128 stands for zero in the data rows.
Some points, one per row:
[ 97 115 114 142 145 108 162 131 129 144 129 136 127 120 141  35 200 138 129 133 164 156]
[ 85 132 132 118 197 131  14 157 226   0 220 120  90 137 142  81 192 124 130 128 112  91]
[144 111 102 138  91 115 136 121 119 133 123 121  98 120 139 178 105 141 142 135 255  48]
[179 128 146 117  80 117 141 135 120 155 153 104  86 122 148 140  93 129 127 133 126 145]
[ 96  84 124  63 207 176 152 115 135  64 129 158 159 132 100 125  88 133 116 125  55 171]
[135 139 118 155 100 108 128 118 107 186 111 126  88 127 140 190  77 122 130 133  87 157]
[172 136 103 101 103 156  57 155 200  44 202 112 126 124 131 140  89 130 129 135  94 151]
[187 141 130 136  47 119 126 128 114 172 135 102  73 120 149 188  80 135 138 138 146 161]
[ 36  96 116 172 181  80  39 138 255   0 180 159 180 127 116 106 162 117 118 111  67 136]
[ 45 104 129 146 205 106 123  88  98 173  59 138 131 131 130 144  76 124 128 125 115 117]
[178 136  97 112  94 148 140 115  87 143 101 128 119 136 128 104 192 148 129 145 203 114]
[ 50 106  85 152 199 121 160 119 122 189  99 158 151 127 133   0 221 131 129 115 205  57]
[118 128 130 144 136  96 126 127 125 159 149 116 113 122 138 162  78 131 138 133 208  74]
[ 76 113 106 150 145 116 171 119 118 164 110 145 146 133 133  49 138 136 144 123 255   4]
[142 125 123 168  67  81 158 134 123 131 131 119 112 125 141 127 108 132 135 128 208  97]
[195 156 139  96  96 162 146 144 107 133 140 124  89 130 122 194 131 129 125 135  66 144]
[167 147 162 121 105 123 131 129 103 144 113 108 121 118 133 149 118 128 133 127 198  64]
[156 143 114 153  77 113 115 139 155  56 135 128 125 122 117 160 124 137 129 137 140 195]
[131 134 140 144  91 114 124 100  98 195  77 126 128 126 131 156 103 134 131 128 168 143]
[156 142 169  97 131 150  77 125 144  86 127 121 124 123  81 162 132 131 132 139 146 183]
[145 124 110 101 109 153 122 117 108 168 110 119 125 133 125 154 119 149 135 148 227 114]
[102 131 166 153 129 105 159 142 114 151 145 107 215 124 109  79 146 104 124 115  71 151]
[ 84 146 174 110 214 147 140 136  92 181 134 113 114 134 128 168 166 122 130 131 106  87]
[ 32 116 147 143 228 126 176 120 114 183 102 157 105 134 139 116  79 135 130 124 147 147]
[127 118  83 123 129 129 154 125 118 159 135 146  84 134 139 157  70 119 120 123  56 147]
[ 94 119 105 130 182 135 156 138 128 112 137 136 179 126 121 103 175 119 121 125  51 163]
[153 142 120 166  75  88 142 131 119 125 129 112 132 124 135  62 248 118 135 124 153 121]
[141 141 136 136 132 123 148 132 111 179 113 127 107 129 136  67 143 129 124 126 112 142]
[200 158 106 114  54 143  77 155 170  52 186 109 111 133 119 171 111 130 133 134 141 109]
[ 52 126 150 155 195  88 146 143 131 127 161 117 112 135 145  94 198 142 132 136 109 139]
[122 126  93 167 107  90 148 121 122 152 106 137 103 122 140 134  82 136 124 121 148  85]
[171 152 146 131  62 132 128 144 129  94 158 103  87 123 143 189 128 116 129 121  94 126]
[ 94 121 119 155 109  88 103 139 177  66 170 120  90 130 149 144 114 105 118 115   0 156]
[151  75  97   0 255 239 200 106  76  59 117 201 116 140  82 169  88 127 109 139   0 255]
[164 141 112 106 101 149 111 149 148  52 173 125  99 136 137 168  91 120 124 118  64  82]
[131 116 139 122 137 114 141 131 125 163 161 108  80 121 152 194  89 133 132 130 177 101]
[106 114 159 137 139 116 145 140 121 133 158 108 138 128 140  20 200 129 125 125  77 170]
[ 56 118 148 145 180  93 107 103 113 166 103 118 136 135 142 138 137 142 128 136 172  75]
[ 70 121 158 139 181 112 142 120 124 158 119 139  97 130 143 182  89 131 131 127 151 135]
Here are 40 more points, each followed by its number:
[175 129 127 117  86 132 112 104  95 178  98 110  86 122 149 147  96 126 127 128 145 116] 0
[156 129 112 142  85 117 108 107 102 191 101 116 103 124 146 175  77 123 132 128 180  92] 1
[172 153 142 135  73 136 145 133 101 170 125 123 250 127  85  54 144 123 129 125 101 146] 2
[126 140 144 157 105  95 142 135 117 181 131 120  96 128 142 182 119 133 137 128 229  60] 3
[ 98 128 150 132 163 130 140 134 134  84 132 135 114 129 134 160 110 126 129 123 125 138] 4
[164 143  88 111 100 150 173 150  93 150 164 115 119 136 136 156 155 130 127 131 128 104] 5
[ 91 120 100 142 187 124 151 114  97 186 100 161 248 138  97  12 224 136 119 132 115 158] 6
[188 135 165 111  68 141  96 123 136  95 109 123 143 124 130  96 135 132 136 132 197 110] 7
[120 130 115 123 157 141 167 134 112 155 115 138 127 128 128 121 147 131 124 126 127 142] 8
[116 136 189 126 144 133 142 133 117 137 137 112 100 125 140 168 144 135 145 136 243  87] 9
[117 136 134 118 132 161 171 121 113 131 101 144 112 129 136 159  61 132 122 124 103 169] 10
[132 124 157 126 115 131 152 136 109 173 140 111  92 129 146  93 120 130 136 131 194 103] 11
[ 70 111 108 191 114  63 106  97 125 180  87 132  94 133 132 181  85 131 130 123 156 127] 12
[145 133  89 147 100 117  68 145 202  20 183 125 104 127 140 177 117 124 122 128  94 138] 13
[ 94 141 186 105 195 150 140 135 107 135 135 119 141 131 131 146  98 123 132 135  70 163] 14
[ 81 109  72 177 116 117 122 129 171  87 110 166  94 128 131 187  45 129 128 118 166 111] 15
[ 83 114 132 160 142  85  61 136 208  18 174 120 117 125 120 160  95 129 122 122  87 156] 16
[157 130  97 108 123 154 145 125 102 164 122 132 173 131  98 116 119 127 125 125  79 154] 17
[ 18  98 162 156 212  96 154 120 139 151 126 142 239 132 119  53 135 124 125 125 140 137] 18
[102 114  91 161 115  95 112  88 100 203  67 135 100 127 138 178 124 123 132 124 167  74] 19
[ 92 129 172 141 153 125 109 142 158  75 159 113 117 130 144   0 193 126 133 132 181 140] 20
[143 112  86  85 159 175 152 117 114 173  97 158 169 127 114 118  69 146 126 133 172 110] 21
[ 75 113 106 145 188 101 162 129 121 150 123 141 156 130 129 127 179 141 135 128 241  40] 22
[186 158 125 127  85 146 180 139 103 136 101 149 121 126 101 171  98 145 137 147 170 163] 23
[  7  85 189 154 234  70 104 115 169  85 135 124  83 123 129 191 103 123 125 128 117 158] 24
[101 152 184 143 165 119 161 143 112 138 110 137 112 121 137 128 105 123 120 120  63 176] 25
[157 152  91 138  91 121 127 130  93 203 135 112 192 134 121  53 194 129 132 139 106 108] 26
[ 68  98 161 146 151  85  97  74  99 213  48 124 174 127 129 112 192 143 135 136 190 142] 27
[116 113  50 128 145 166 168 135 136 148 100 175 110 124 135 148 103 122 119 117  92 114] 28
[116 123 123 153  82 108 100 112 146 145 127 127 108 130 134 171  86 115 127 119 114 137] 29
[179 150 132 109  96 156 111 148 142  59 159 120  93 131 137 114 105 127 128 137  70 190] 30
[131 120 124 141  91 106  82 134 191  35 172 123 136 128 136   0 255 118 123 122 119 160] 31
[173 125 130  98 115 139 140 134 116 143 145 107  93 117 145  96 119 114 120 124  23 169] 32
[121 129 117 148  92 113 135 143 136 107 159 111  83 134 149 180 143 113 118 119  96 155] 33
[138 150 188 123 146 128 117 149 145  56 120 139  82 120 138 132 111 128 127 127 154 123] 34
[ 94 134 140 153 138  99 144 132 125 129 135 123 129 130 116 154 114 109 126 121  74 145] 35
[255 156 133  37  54 221 128 142  95 159 128 110 163 127  90 125 109 126 119 138   0 224] 36
[122  99 145 107 149 129 132 120 125 144 120 119 117 126 136 160  91 131 129 126 203  61] 37
[ 83 124 110 178 112  79 150 121 126 174 127 129 100 131 144  41 225 145 140 133 255  53] 38
[143 125 120 139  84 122 151 133 122 116 140 114  98 125 119 184 135 134 134 127 203  82] 39
Which three of these numbered points are nearest to each point below by angle, seen from the average point of the first points? Their numbers follow each, nearest first.
[ 21 103 154 138 255 131 128 111 139  97  95 166 176 130 123  73  99 125 127 124 195  80] > 18 22 24
[ 96 103 122 137 159  95 101 130 171  76 148 123 230 121 118  58 123 126 128 124 157 100] > 18 20 6
[181 152 135  94 124 156  65 121 135 114  89 121 153 120 111 138 116 130 126 129  83 146] > 36 30 17
[ 37 111 118 170 187  94 148 123 145  98 123 148  98 131 142 178  56 128 121 123 132 154] > 24 4 15
[191 167 154 124  95 125 156 142  96 137 122 124  92 122 117 188  70 137 132 140 142 144] > 23 0 1
[158 136 138 156  51 114  49 148 205  47 194 109  91 128 149 140 115 123 137 127 159 134] > 13 16 30
[183 128  85 101 142 143  18 158 227   3 198 120  91 114 139 109 128 114 127 123  49 143] > 13 30 16
[103 123 140 146 156 101 132 133 132 104 140 116  93 123 148  66 142 131 123 131 105 163] > 20 31 25
[ 76 112 103 162 124 107 120  90 112 177  62 145  77 135 149 196  54 117 127 116 129  92] > 12 19 1
[ 95 113 127 175  92  89 149 128 140 120 141 134 126 134 127 152 113 125 131 123 143 125] > 12 15 29
[142 143 129 119 130 137 140 134  98 184 145 117 121 132 129 120 148 109 114 121   0 157] > 32 36 17
[135 141 171  99 147 159 134 137 100 194 142 106  99 134 140 101 110 109 122 126  47 179] > 32 25 14
[178 151 135 110 102 158 142 127 114 109 102 138 109 125 118 177 123 125 127 121 125 141] > 23 36 10
[154 119  69  92 138 173 136 129 105 164 129 124 159 131 118  79 150 134 121 123  42 150] > 17 36 32
[193 102 156 108  53 131  93 149 166  63 186 108 177 126 121 103 143 105 122 122   0 192] > 30 36 32
[121 138 168 138 113 122 104 104  94 196  96 105 143 127 118 140 130 121 132 124 134 141] > 27 0 1
[117 124  88 118 169 154 126 123 134 159  92 152  86 126 140 129 107 128 122 127 106 143] > 28 10 8
[109 145 198 127 169 122 137 133 113 138 128 113 155 119 127 104 153 157 144 148 255  91] > 9 22 11
[ 82 105 109 160 133  90 131 120 157 123 127 137 100 127 132 179  87 104 119 110  18 137] > 35 29 33
[179 150 148 123  70 141 153 134  95 167 127 113 117 126 136  53 172 118 129 125 104 117] > 26 2 32
[110 140 123 150 117 106 139 135 117 190 158 106  77 132 152 159 107 135 134 135 190 111] > 3 1 11
[ 89 128 161 156 145  99 159 132 117 126 128 118 132 127 141  96 118 105 118 109  60 136] > 25 35 14
[108 133 143 153 130 101 111 108 117 157  98 124  95 131 123 184 114 124 126 126  89 156] > 12 29 35
[106 135 180 131 149 129 139 137 126  89 139 115 109 131 138 172  74 142 135 139 206 122] > 9 34 37
[168 154 159 124  85 149 140 128  93 185 108 117  84 123 138 196  73 114 123 118  96 135] > 0 1 10
[214 138 168 104  45 148 100 146 151  86 157 113 121 125 137  55 141 145 143 144 230  92] > 7 11 20
[ 89 129 120 156 169 106 155 131 126 100 126 146 163 131 108 125 104 147 138 134 255  43] > 22 37 9
[ 55 121 151 164 170  75  95 140 186  27 163 119 104 132 147 125 147 113 119 116   0 163] > 16 35 24
[166 140 108 134  82 123 155 134  96 173 139 122  99 133 139 131  95 118 130 133  62 160] > 32 36 17
[188 115 176  92  58 159 149 137 117 133 138 116 106 126 129 178 127 130 145 127 255  65] > 39 9 3
[106 139 143 129 146 125 142 114 102 186  96 130 230 127 111  63 199 140 125 130 149 162] > 6 2 27
[136 141 142 122 140 133  87 106 111 129  84 124 137 130 130 115 255 138 133 134 123 125] > 27 6 31
[142 138 186 109 126 148 150 142 119 125 131 115 216 123  94  82 155 131 130 134 126 181] > 2 6 17
[142 130 110 121 106 135 135 111 100 189  90 136 200 130 111  91 153 102 114 115  32 151] > 17 2 26
[160 149  79 118 122 163 161 133 105 128  68 152 112 124 124 177  46 124 116 121  66 203] > 10 28 36
[134 147  63 144 106 105 173 147 101 130 161 118 145 143 117 136 174 134 132 137 124  91] > 5 26 39
[ 80 127 134 161 137  88  81 118 160 105 141 118 107 128 144 105 165 136 137 129 217  62] > 38 22 20
[211 171 159  85 115 168 140 135 112  90 118 148 131 133  96 168  72 132 130 137 123 136] > 23 36 30
[132 146 161 118 140 138 163 146  99 156 155 109 108 132 139 173 194 130 134 135 176  84] > 9 3 39
[137 134 131 139  97 119 112  99  95 172  77 123 230 128 101  63 139 122 126 126  89 172] > 2 6 17
[146 133 115 165  66  94 141 118 105 175 122 109  78 128 152 177  80 117 135 125 160 106] > 1 0 3
[155 133 111 138  95 120 136 122 108 178 117 123 138 123 112 142 163 122 121 121  96  85] > 26 5 17
[126 137 155 116 137 136 121 115  85 202 109 109  99 131 136 181 147 114 127 124  90 135] > 0 19 14
[  3  91  97 172 235 105 164 117 145 122 100 177 164 124 123 121 129 135 131 125 224  90] > 22 18 24
[149 110 128 121  92 134  97 109 135 171 112 122  92 122 148 185  99 133 123 129  73 191] > 29 36 0
[139 126  69 118 141 155 124 113 105 188  62 141  95 121 138  56 123 129 130 116 177  72] > 21 19 38
[168 139 113 123  95 135  43 156 221   0 199 137 143 135 112 140 127 122 125 127  64 132] > 13 16 30
[ 83 110 121 101 217 151 151 117 120 124 113 161 135 137 121 130  99 127 130 134 131  98] > 21 18 14
[155 130 131 147  74 124 162 134 112 163 120 137 101 125 142 159  79 125 123 120 150  98] > 1 0 3
[179 153  95 111  85 142  71 133 131 125 155 101  91 137 144 135 159 115 129 131  15 147] > 32 30 36
[115 140 131 120 160 138 121 127 105 164 132 108 178 134 122  76 146 141 130 144 163 146] > 6 26 18
[ 96 129 168 123 181 145 145 135 130  91 123 138  78 124 140 201  51 125 128 126 158 123] > 4 24 34
[127 125 122 139  92 117  55 141 193  51 181 113 240 129 115  52 166 126 127 125  98 143] > 31 2 20
[195 146 120  52 189 201 102 106  77 143  62 150 180 136 100 116  93 129 118 135   9 168] > 17 36 32
[176 151 134 129  77 132 154 133  95 135 121 118 206 130 102  84 162 123 132 131 154 112] > 2 26 7
[ 61 106 125 120 207 120 151 130 137  93 139 136  62 133 146 202  49 137 133 127 198  42] > 37 15 4
[137 127 116 155  85 112 154 132 130 112 125 131 114 125 141 153 100 150 131 140 190 125] > 39 23 3
